Each named move below is a turn or a mirror, shown by a few rows before and after it. Which moves, in which order, take the first row of each later pair to the second? The first pair is answered.
move mabed:
[ 0.80 -3.87  0.67  0.61  1.28  2.23  0.08  1.70  4.01  0.29 -0.41 -3.04
  5.67] |-> [ 1.22 -3.69  0.13  0.38  0.96  1.64 -0.69  1.84  4.61  0.09 -1.27 -2.75
  5.25]
[ 2.04 -0.89 -0.28 -0.67  1.16 -0.52 -2.18 -1.11  0.62  0.77 -1.46  0.17
  1.76] |-> [ 0.79 -1.48  0.48 -0.70  2.03  0.71 -0.65 -1.61 -0.58  1.02  0.71  0.05
  2.49]
[ 0.39  0.09 -0.10  1.15  1.06  1.69  1.17 -0.63  1.53 -0.27  1.08 -2.49
  2.51] |-> [ 1.63  0.63 -0.82  1.01  0.11  0.50 -0.48 -0.14  2.59 -0.51 -1.05 -2.36
  1.66]
move sasis:
[ 0.16  1.00 -0.67  0.69 -2.30  3.26  0.45  1.26  0.26 -0.26  0.44 -1.27
  3.29] |-> [ 0.59  0.93 -0.58  0.59 -2.02  3.06  0.72  1.38  0.59 -0.09  0.42 -1.25
  3.31]
[-0.64  0.12  1.27  0.24  0.86  1.07  1.36 -1.19 -0.59  0.02  2.59  1.06
  0.87] |-> [-0.71 -0.14  1.07  0.40  1.34  1.08  1.22 -0.97 -0.58  0.37  2.26  0.91
  1.07]
[ 0.16 -1.23  0.99  0.90 -0.46 -0.96 -0.25  2.18 -1.32  0.85 -1.12  0.12
 -2.06] |-> [-0.13 -1.05  1.09  0.89 -0.63 -0.96 -0.06  1.92 -1.15  0.77 -1.05  0.39
 -2.10]
[ 0.66 -0.29 -0.25 -1.39  1.74 -1.90 -1.41  0.22 -3.18  2.93 -1.02  1.97
 -3.04] |-> [ 0.30  0.67 -0.39 -1.32  0.73 -2.23 -0.71  0.14 -3.45  1.98 -0.50  2.67
 -3.57]
move dep:
[ 0.59 -2.24  1.45  0.01  1.33  1.58  0.96 -0.09 -1.94 -0.69  2.11  1.63
 -1.34] |-> [ 0.83 -2.39  1.57  1.05  1.10  2.63  0.88  0.14  0.79 -1.80  1.70 -0.41
  1.09]
[ 0.16 -0.38  1.01  1.77 -1.61  1.86 -0.87 -0.65  6.25 -2.29 -0.15 -4.37
  5.34] |-> [ 1.05  2.74 -0.18 -0.03 -5.35 -3.21 -2.91  0.00  3.86 -3.41 -3.67  0.97
 -1.55]
[-1.20 -0.18 -0.12  0.09 -2.86 -1.67  1.11  0.09  0.11 -0.93  0.82  1.90
 -1.64] |-> [-1.89 -0.88  0.29 -0.02 -0.96 -0.63  1.97 -0.33 -1.43 -0.23  2.18  1.73
 -1.43]
[-1.07  1.33  0.43  0.16 -1.84  0.79  0.67 -0.52  1.57 -1.96 -0.66  0.35
  2.68] |-> [-0.80  2.43  0.05 -0.45 -2.55 -0.50  0.30 -0.35 -0.09 -1.92 -1.39  2.22
  0.29]
Now pairs of rows:
Each pair is two moves apart.
[ 4.91 -1.01 -0.11  0.56  2.92 -1.20 -3.55 -0.10  4.18  1.22 -4.79 -4.41
  0.48] |-> [ 3.05  3.01 -0.61 -1.05 -2.63 -4.70 -2.55 -0.14  0.99 -1.89 -4.66  1.88
 -4.58] | dep, sasis
[-1.45  0.05 -0.11  1.51 -1.98 -1.11 -0.80  0.19 -0.32 -0.96  1.14  1.32
 -2.61] |-> [-2.19 -1.09  0.74  1.64 -0.54  0.34  0.38 -0.15 -1.04 -0.30  3.01  0.79
 -1.25] | mabed, dep
[-0.88  1.76  0.56  0.04 -0.24  1.33  0.65 -0.25  0.89 -1.09  3.04 -0.19
  1.88] |-> [-0.49  3.01 -0.17 -0.59 -1.66 -0.42  0.07  0.23  0.05 -1.48  1.58  1.57
 -0.66] | dep, dep
[-0.01  1.29  1.10 -0.15 -0.01 -0.64  1.24 -0.86 -2.39  0.91  2.15  3.14
 -2.72] |-> [ 1.27 -1.17  0.96  1.12  2.67  1.85  0.44 -0.76  1.19  2.22  1.47 -1.65
  2.33] | sasis, dep
[ 0.18  2.63  1.23  1.35 -1.16 -1.98 -0.93  1.25 -1.86  0.24 -4.37  0.40
 -3.31] |-> [ 0.63  0.20  1.98  1.57  3.04 -0.48 -0.73  0.84 -2.90  3.16 -3.09 -1.87
 -1.98] | sasis, dep
[ 2.61 -0.31 -1.18 -1.03  1.17 -3.25 -2.92  0.82 -1.89  2.11 -1.73  0.82
 -4.77] |-> [ 0.59 -2.04  0.43 -0.73  4.23 -0.58  0.06 -0.10 -4.28  3.25  2.36  0.02
 -2.76] | sasis, dep
[-0.99  0.88  1.05  1.89 -1.85  0.41  0.15 -0.48  0.59 -2.10  2.54  0.82
  0.00] |-> [-0.38  0.92  0.57  1.51 -1.70 -1.09 -0.50 -0.51 -0.91 -0.91  1.89  2.07
 -2.28] | mabed, dep
[ 2.61  0.05 -0.99 -0.28  1.64 -1.21 -1.74  0.86  1.01  0.82 -1.52 -0.13
 -1.42] |-> [ 2.14 -0.92 -0.56  0.04  3.14 -0.15 -0.89  0.42  0.30  1.68 -0.13 -0.97
 -0.46] | dep, dep
[-0.48  0.61 -2.56  4.23 -1.45  1.54  0.15 -2.39  2.02 -1.34 -1.20  0.42
 -1.49] |-> [ 0.46  0.37 -2.83  4.09 -0.50  0.46 -0.83 -2.16  1.18  0.15 -2.24  0.49
 -2.69] | sasis, dep
[-0.46 -0.63  0.04 -0.11 -0.71  0.25 -0.73  1.10  4.65 -1.96  1.41  0.02
  1.74] |-> [-0.43  0.72 -0.20 -0.78 -2.33 -1.56 -0.99  1.60  3.34 -2.51  1.02  1.89
 -0.76] | mabed, dep
[ 2.25 -0.12  0.55 -0.45 -1.90 -0.98  0.18  0.61  3.04 -1.22 -2.59 -0.90
 -0.26] |-> [ 0.07 -0.74  1.94 -1.65  0.09 -0.31  2.66 -0.48 -2.52  0.44  1.40  1.47
 -1.70] | dep, mabed
[-1.06  1.21 -0.20  0.17  0.23 -2.12  0.97  0.28 -2.57 -0.63 -1.69  3.22
 -2.22] |-> [ 1.25  0.45 -1.07  0.59  0.74 -2.40 -1.25  0.74 -0.38  0.50 -4.21  1.30
 -1.45] | dep, mabed
[-1.57  1.14 -0.64 -0.43  0.43 -1.00 -2.38  2.54 -1.66  2.31 -3.42  0.91
 -2.53] |-> [-2.24 -0.82 -0.02  0.55  2.67  2.20 -1.09  2.15  0.06  2.62 -1.61 -2.68
  1.73] | dep, dep
[-0.53  3.06 -2.11 -1.01  0.02 -2.62 -0.81  0.58  1.24 -2.48 -1.72  0.64
  0.42] |-> [ 0.75  1.31 -2.25 -1.04  3.09 -2.81 -1.77  0.85 -0.06  0.34 -2.18 -0.32
 -0.29] | sasis, dep
[ 1.43 -0.78 -0.48  0.90 -0.01  1.05 -1.72  0.01  2.39  1.70 -2.44 -0.72
  0.78] |-> [ 1.41 -0.86 -0.32  0.05  1.15  0.23 -1.31 -0.26 -0.94  3.08 -1.90  1.38
 -2.02] | dep, dep
[ 2.15  0.46 -1.67  0.39  0.82 -0.14 -2.10  2.29  5.52 -0.39 -2.71 -4.40
  3.98] |-> [ 1.62  1.19 -1.22 -2.44  2.86 -3.88 -1.12  1.60 -4.41  3.38 -1.09  2.39
 -4.26] | dep, dep
[-0.48  2.72 -0.83 -0.77 -1.60 -3.32 -1.95  0.01 -0.95  1.79 -2.99  1.70
 -2.55] |-> [-0.09 -0.11 -0.01 -0.34  2.88 -1.15 -1.51 -0.23 -2.18  5.36 -1.78 -0.80
 -0.55] | sasis, dep
[-0.79 -0.58  0.02 -0.07  0.73  0.19  0.21 -0.66 -0.34 -0.64  1.35 -0.07
  1.12] |-> [-0.17  0.50 -0.70  0.05 -0.95 -1.05 -0.49 -0.22  0.42 -1.36 -0.05  0.58
  0.11] | dep, dep
[ 0.52 -1.34  0.37 -0.11  3.69  0.83 -0.60 -1.08 -1.75  2.61 -0.55  0.21
 -0.76] |-> [ 1.42 -0.19 -0.78  0.62  0.76  0.38 -2.06 -0.32  2.98 -0.10 -3.13 -1.23
  0.76] | dep, dep
[ 0.74 -0.56 -1.38  0.83  0.44 -2.01 -1.17 -1.32  0.65 -0.10 -1.35 -0.70
 -1.80] |-> [ 0.06 -0.11 -0.99  0.69 -0.23 -2.28  0.00 -1.83 -0.89 -0.61 -0.02  0.77
 -2.61] | dep, sasis
[ 1.06 -1.59  1.52  1.08  4.34 -0.06  1.25  0.69 -1.14  2.32 -2.53 -1.19
 -1.45] |-> [-2.23  0.22  2.64  0.51  1.65  0.60  4.07  0.33 -2.77 -0.75  0.68  1.20
 -1.45] | sasis, dep
[-1.15  0.14 -0.90  2.26 -1.62 -0.29 -0.03 -0.70  1.94  0.10  0.05 -0.67
 -0.34] |-> [-0.53  0.23 -1.02  1.88 -1.43 -1.41 -0.46 -0.58  1.17  0.90 -0.75 -0.38
 -1.45] | sasis, dep
[-0.24 -0.68  1.04 -0.26  0.68  0.48  1.04  0.01 -2.65  0.17  1.23  0.76
 -0.51] |-> [ 0.19 -0.14  0.39  0.48 -1.59  0.91 -0.01  0.25  1.46 -1.84 -0.68 -0.89
  1.43] | dep, dep
[ 0.13  0.59 -0.95  0.65 -0.13 -1.57 -1.77 -0.03 -1.31  0.97 -2.23  2.79
 -1.24] |-> [-0.62 -1.60  0.07  1.89  2.24  1.58 -0.37 -0.38 -0.44  1.54  0.07 -0.10
  2.87] | dep, dep
[-0.46  0.11  0.67 -1.08 -0.37 -0.11 -0.42  0.01 -1.45  0.51  1.44  2.24
 -2.99] |-> [ 0.30 -1.92  0.72  0.04  2.16  1.73 -0.78  0.00  0.86  1.75  1.30 -1.64
  0.26] | sasis, dep
[ 1.17 -1.06  0.83 -1.42  1.09 -0.55 -0.07 -0.26 -2.66  0.95 -0.70  0.59
 -2.53] |-> [ 1.28 -1.67  0.69 -0.09  0.78  1.40 -0.38 -0.01  1.59 -0.42 -1.14 -2.44
  1.71] | dep, dep
[ 1.77 -3.64  0.36  0.60  5.43  1.28 -0.99 -0.17  1.27  3.99 -1.13 -5.21
  2.85] |-> [ 3.47  0.61 -1.85 -0.71 -0.52 -3.96 -4.26  0.88  1.42  1.80 -6.01 -0.80
 -3.24] | dep, dep
[-1.11 -0.11  1.30  1.54  1.31  2.02  2.57  0.37  0.70 -0.30  2.42 -1.68
  3.57] |-> [ 0.07  3.16 -0.40  0.19 -3.26 -2.61  0.20  1.32  0.23 -1.94 -1.42  2.29
 -1.59] | dep, dep
[ 1.82 -0.55 -0.88 -1.64  1.69 -1.34 -1.50  0.77 -0.25  2.54 -1.75  0.31
 -0.26] |-> [ 2.03 -0.81 -0.90 -1.35  2.04 -0.19 -1.20  0.93  0.73  2.44 -1.32 -1.22
  1.55] | dep, dep
[-0.07  0.26  0.96 -0.90 -0.29 -1.28 -0.17 -0.05 -1.86  0.94 -0.28  1.64
 -2.42] |-> [-0.44 -0.95  1.18  0.57  0.68  1.27  0.38 -0.19  1.56  0.19  0.64 -1.85
  1.88] | dep, dep
[ 0.14 -1.65  1.84  1.26  1.63  0.68  1.30  1.81 -0.09  0.16  0.47  0.97
 -1.02] |-> [ 0.36 -0.76  1.49  1.60 -0.09  0.22  0.35  2.07  2.38 -1.24 -1.07  0.73
 -0.68] | dep, dep
[-2.57  0.02  1.80 -1.34  0.85 -0.01  0.36  0.68 -1.87 -0.18  0.08 -0.23
 -2.47] |-> [-3.32  0.12  2.14 -0.93  0.61  0.94  0.86  0.55 -0.52 -1.21  0.78 -1.20
 -0.79] | dep, sasis
